A single turn carries every row of the set below to another of its rows. Some are shown first; where does it send the rows asked next?
J533: [-20 -34  13   8  17 -24  35  43  40  19  -5  16  -9  -9 -13   5   5 -16
   4 -12  38  10   3 -26 -35 -22 -43  13 -22  28   6]
J956: [-27  -7  43 -32   1  25   1 -13  36  -8  21  20 -10  -7 -24  23  13 -55
  23 -13  24  -3   8 -51   9 -11 -40   1  -5  -5  47]
J35: [  0   9   4   1   0 -14  44  19  21   3  21  13  -7  -2 -64 -11 -33 -50
  26 -29  30 -20  28 -26 -36 -32 -30  14 -50  -4  19]
J623: [-17  24  37  12  30  20  27  14  25  13  18  -4  -6 -35 -17 -27 -17 -40
  24   2 -15 -16   3 -21 -10 -44 -14  17 -16  37  15]
J943: [-14  24  29  19  38  28  19  11  18  23   3  -1  19 -33 -11  -7 -33 -35
  20 -32  16 -18 -12 -28   4 -40 -18  34 -24  28  -5]
J925: [-52 -30   1  -5   9 -21  28  28  15  11  -9  23  -9  -6 -20   2  10 -41
  -1 -18  45   8 -24 -37 -25 -21 -45  19 -32  23   6]
J622: [-14 -16  32 -31   5   5  28   3  56  16  26  32  13 -27 -29  33  -9 -46
  33 -12  29 -11  11 -77   0 -33 -33  28 -17  -3  40]
J610: [-16   9   6  -3 -12   7  33   6   4   8   0   6  -4 -10 -54 -13 -14 -55
  30 -42  51   1  30 -28 -24 -31 -27   2 -46 -25  27]
J285: [  0   8  41 -33  -3  23  12  -6  46 -15  23  -5  -9  -6 -13  15   2 -44
  17 -28  32   2 -11 -61   2 -10 -19  17   5 -14  32]
J974: [-30 -16   7   3  22 -22  33  28  19  18 -25  18 -14 -36 -18  19  10 -28
   5   1  47  19  -5 -21 -28 -25 -31  14 -29  24   8]
J914: [ -3   4  39 -37  -5  21  16  -7  51 -13  22  -3 -13  -9 -13  17  -1 -44
  17 -23  30   1 -14 -60   0  -8 -16  14   9 -12  25]
J435: [-12  12  26  31  34  10  27   2  31  13  19 -11  11 -30  -8  -5 -36 -38
  33   2  -2 -13   0 -12  -8 -31 -33  18 -28  32   2]
J473: [-46 -29  20   4  16  -4  25  25  19  20 -25  30 -18 -11 -27  11  12 -31
   6 -22  44  -1 -18 -23 -21 -28 -37   5 -30  34   2]
J52: [  1  14   4 -16 -14   1  45  17  18   0   4  10  -1 -13 -44 -32 -14 -63
  11 -37  26  -8  41 -21 -30 -35 -46  18 -37  -2  22]
J318: [ -6   3   2  12 -10   2  20   4   0   8   9  13  -4   7 -48 -21 -20 -48
  27 -54  44 -15  14 -18 -26 -36 -21   7 -30 -18  23]
J760: [  0  17  -8  -1   3 -12  44   4   3 -20  15  13  12  -5 -51 -10 -17 -60
  29 -32  39   6  30 -26 -25 -44 -22   3 -27  -1  24]
J3: [-17  10  33 -24  -6   0  24 -31  51  -4  16   6 -10  -4 -30  33  -7 -41
  35  -4   4  -4 -24 -58 -20 -20 -46   7 -15 -10  15]
J437: [ -9  18   7  -9 -14  -3  26  11  -3  -5  -7  19  -1  -1 -48  -6 -22 -64
  20 -27  47 -22  29  -6 -14 -33 -18  13 -39 -10  23]
J293: [ -7  31  17  25  38   9  10  19  13  15  12   1   5 -28 -11 -16 -27 -36
  32   4   2 -14  -2 -31  -5 -51 -17  31 -19  27   7]
J919: [-14  31  24  20  29  13  27   8  29  -7  22   0  23 -35  -3  -8 -11 -42
  36  -7  14   1  -6 -29  -9 -56 -18  23 -23  46   0]
J883: [-24  23  33  25  43  24  39   7  17  25  24  -5  17 -32  -7  -6  -9 -30
  30 -15  18  -9 -24 -35  -2 -39 -22  31 -21  27   2]
J627: [-41 -28  11  -2  31   6  20  42  26  17 -28  23 -23 -11 -15   1  15 -28
   7  -8  38   4 -10 -44 -25 -27 -20   3 -21  28  10]
J876: [  5 -12  11  -3   8  11  24 -15  40  -8  22  32  -8  -1  15  16 -11 -39
  22 -15  14  -4   6 -78  -6   3 -34  17  -5  -5  23]
J712: [ -9   6 -10   9   1  13  33   3   2  -5  20  18  14  -6 -55 -16 -14 -59
  22 -39  30 -27  19 -22 -33 -39 -26  14 -20 -22  20]
J613: [-16  23  36  16  23  29  14   4  21   1   7 -15   9 -37  -6 -27 -28 -40
  24 -23   6 -15  -8 -35   5 -50 -31  20 -19  19 -12]
J939: [ -6 -19  31 -32   2   2  28   7  53  14  24  29  10 -27 -34  33 -12 -48
  33 -14  25 -13   9 -80  -1 -30 -27  21 -19  -3  38]
J525: [-38 -13   2  -9  30 -31  21  27  24  -2  -5  26  -9 -13 -16   4  18 -31
   9 -12  40  23  -5 -36 -38 -35 -32   0 -27  37  14]
J412: [-12   9  32 -42  17  35  13  -2  49 -12  11  22 -13  -9  -9  20   3 -61
  16 -20  30 -11  -4 -73   5  -3 -37  23 -24  10  28]
J620: [  9  10   1   6 -10 -14  39   7   6  -7   7  15 -13 -10 -46 -25  -9 -54
  28 -31  43 -14  23 -22 -29 -52 -47  12 -36 -10  12]
J332: [-10   9  33 -21  -7   5  21 -29  51  -1  14   4  -5  -7 -28  34  -7 -45
  41  -4   1  -5 -22 -58 -20 -16 -46   3 -21  -6  14]
J54: [-27 -10  22 -17  32 -23  22  38  15  19 -25  23 -23   1  -7  -2  11 -25
   0 -16  52  -1 -10 -28 -14 -28 -30  12 -24  29  12]
J40: [  5   1   4 -10 -27  -3  39   9  19   5   4  10  -7  -2 -40 -19 -13 -59
  14 -42  54 -16  20 -34 -33 -45 -26  19 -39 -18  28]
J305: [-14  40  32   7  37  28  12  -6  20  20   9  -1   8 -26 -13 -12 -29 -45
  20  -9  -8 -28  -1 -35  -8 -49 -30  25 -28  22   8]
J274: [ -7  31  43  15  29  19  12   0  21   9   7  -3   7 -36   6 -13 -11 -33
  25 -16  22 -27  -4  -4  -4 -47 -19  20 -17  22   0]
J651: [-28 -21   8 -10  18 -15  40  30  30  24 -19  -1 -22 -19  -5  -5   9 -35
   4  -6  37  25  -6 -21 -33 -11 -23  10 -26  28  27]
J866: [-29  -3  45 -36   0  22   2 -12  37   0  26  21  -7 -10 -23  20   6 -54
  25 -11  21  -2  12 -53  12 -10 -41   3  -2  -5  43]
J541: [  7 -15  16  -4   4   6  20  -9  38  -4  22  31  -6  -4  14  17  -7 -35
  21 -17   9  -1   6 -80  -6   3 -39  10  -6  -2  20]
J715: [ -9   9  28 -43  15  36  17  -4  52  -7  14  25 -14  -6  -6  17   3 -62
  22 -19  32 -12   0 -71   1   0 -38  19 -23   7  27]
J946: [-39 -30  25   4  17  -8  36  18  15  23 -22  17 -21 -16  -4  16  12 -24
  -8   1  34  14  -8 -31 -15 -19 -26   3 -11  27  17]

J715 moves to J914
J956 moves to J412
J52 moves to J651
Now these:
J620 moves to J974
J54 moves to J274
J627 moves to J613
J332 moves to J939
J622 moves to J876
J533 moves to J435
J40 moves to J946
J883 moves to J712
J473 moves to J943
J760 moves to J525

A single turn carries every row of the set below to another of its rows. Some are shown first; where does it send the rows asked next?
J908: [  3  12 -50 -18  -9   6  17 -14 -13  -8 -14  19  -3]
J26: [-15  14 -28 -11  18 -37  12   3  33   5   1   7  -1]
J582: [-15 -13   8  -1 -30  -5  18 -13 -16   8   8  -9   4]
J909: [  7  -1 -12   7   1 -17  19 -23 -15 -31  13  -1   3]
J591: [ -7  -9  -2  -1 -21  -4  24 -23 -18   6  -2 -12  12]
J547: [-16  21 -30 -26   3  -2 -16 -26   8  11  -9   5  14]
J22: [-21 -14  12 -12  -2  -4  17 -17 -22   1   2 -15   3]
J2: [-15  18 -32 -14  -1  -1  -2 -35  -7   5 -17  -3  11]
J342: [-22  -1 -53 -12  11 -26   3  27  11   9   1  -8   0]
J782: [ -4 -51 -25  -1  -7 -29  -9   8  -7   6  12  29   6]
J193: [ -9 -20  11  -4 -12   0  15 -10 -23  11   1 -16   5]
J940: [-16   4 -41  -8 -13   3  22 -12  -6 -21 -22  27   7]
J931: [ 11 -12  -6  16  -8 -11 -15  24   7  14 -19   5 -31]
J414: [-24  17 -28  -2  11 -42  -7 -14  23   3 -14   6 -13]
J284: [-18  -2 -20  -2  -7  -8 -32  37  -4 -13   7   4 -23]
J360: [ 11  -2 -16  -5   5 -11  19 -33 -16 -26   3   7   1]
J517: [-10 -36   7  -6 -19 -21 -11   9 -19  -4  15  27 -17]
J643: [-18 -10 -26  -6   8   4 -32  22   9  -3  14   5 -31]
J247: [-13 -13  10  10  -3  -9  18 -12 -20  -7  -3 -21   2]
J78: [-14  22 -22 -10   4 -40   2  -6  32  -2 -14  10  -5]
J175: [-19   9 -55 -20   4 -14  -1  17  23  12  -9   0  -7]
J122: [ -1 -21  -9   0   0 -10  18 -26 -22 -26  10   7  13]
J702: [-11   3 -44 -23 -14   8   8 -24 -14  -1 -21  25  -9]
J791: [  6 -43 -14   6   4 -16  -3   5 -26   9  19  19   7]
J338: [ -5   6 -41 -20 -17   2  27 -11 -15  -7 -19  23   3]
J817: [-20 -37   6 -18 -12 -20   8   5 -26 -11   6  22 -14]
J379: [-13  16 -20 -11   6 -38  -5   0  36  13 -10  10   3]
J368: [-16  10 -30 -19  -3   5 -23 -32   2   7 -17  11  13]
J995: [-21 -34   2 -21 -13 -22   4   8 -18  -1   9  38  -9]
J991: [-20  14 -42 -18 -13   1  18 -10   1 -10 -28  19   3]
J658: [  2  -7 -11  13   2 -25 -16  37  12  11  -9  13 -26]
J231: [-11   4 -52  -9   3 -19  -9  35  13   7   1  -6  -1]
J618: [-18   1 -23  -7   3  -7 -41  25   5 -13   6   9 -25]
J805: [-11 -16 -11  -1   6  -7 -39  22   6  -2  14  10 -30]
J441: [-17  16 -33  -4  12 -42  -8   5  27  -1 -12  11 -19]
J649: [ 10 -37 -18  14  10 -22  -4  11 -17  20  13  25   2]
J457: [ -7   9 -14   7  -8  -1 -38  25  -1  -1   3   7 -26]
J748: [  9 -47 -23   6  10 -28 -16   8 -13   9  12  16   0]
J136: [ 11 -51 -19   8   0 -29 -10  -1 -11   2   0  24  -2]
J990: [  6 -25  -4  14 -11 -22 -18  27   5  14 -20  10 -20]

J136 moves to J22
J582 moves to J940
Now these:
J368 moves to J342
J782 moves to J247
J805 moves to J791
J122 moves to J2
J78 moves to J618
J360 moves to J547

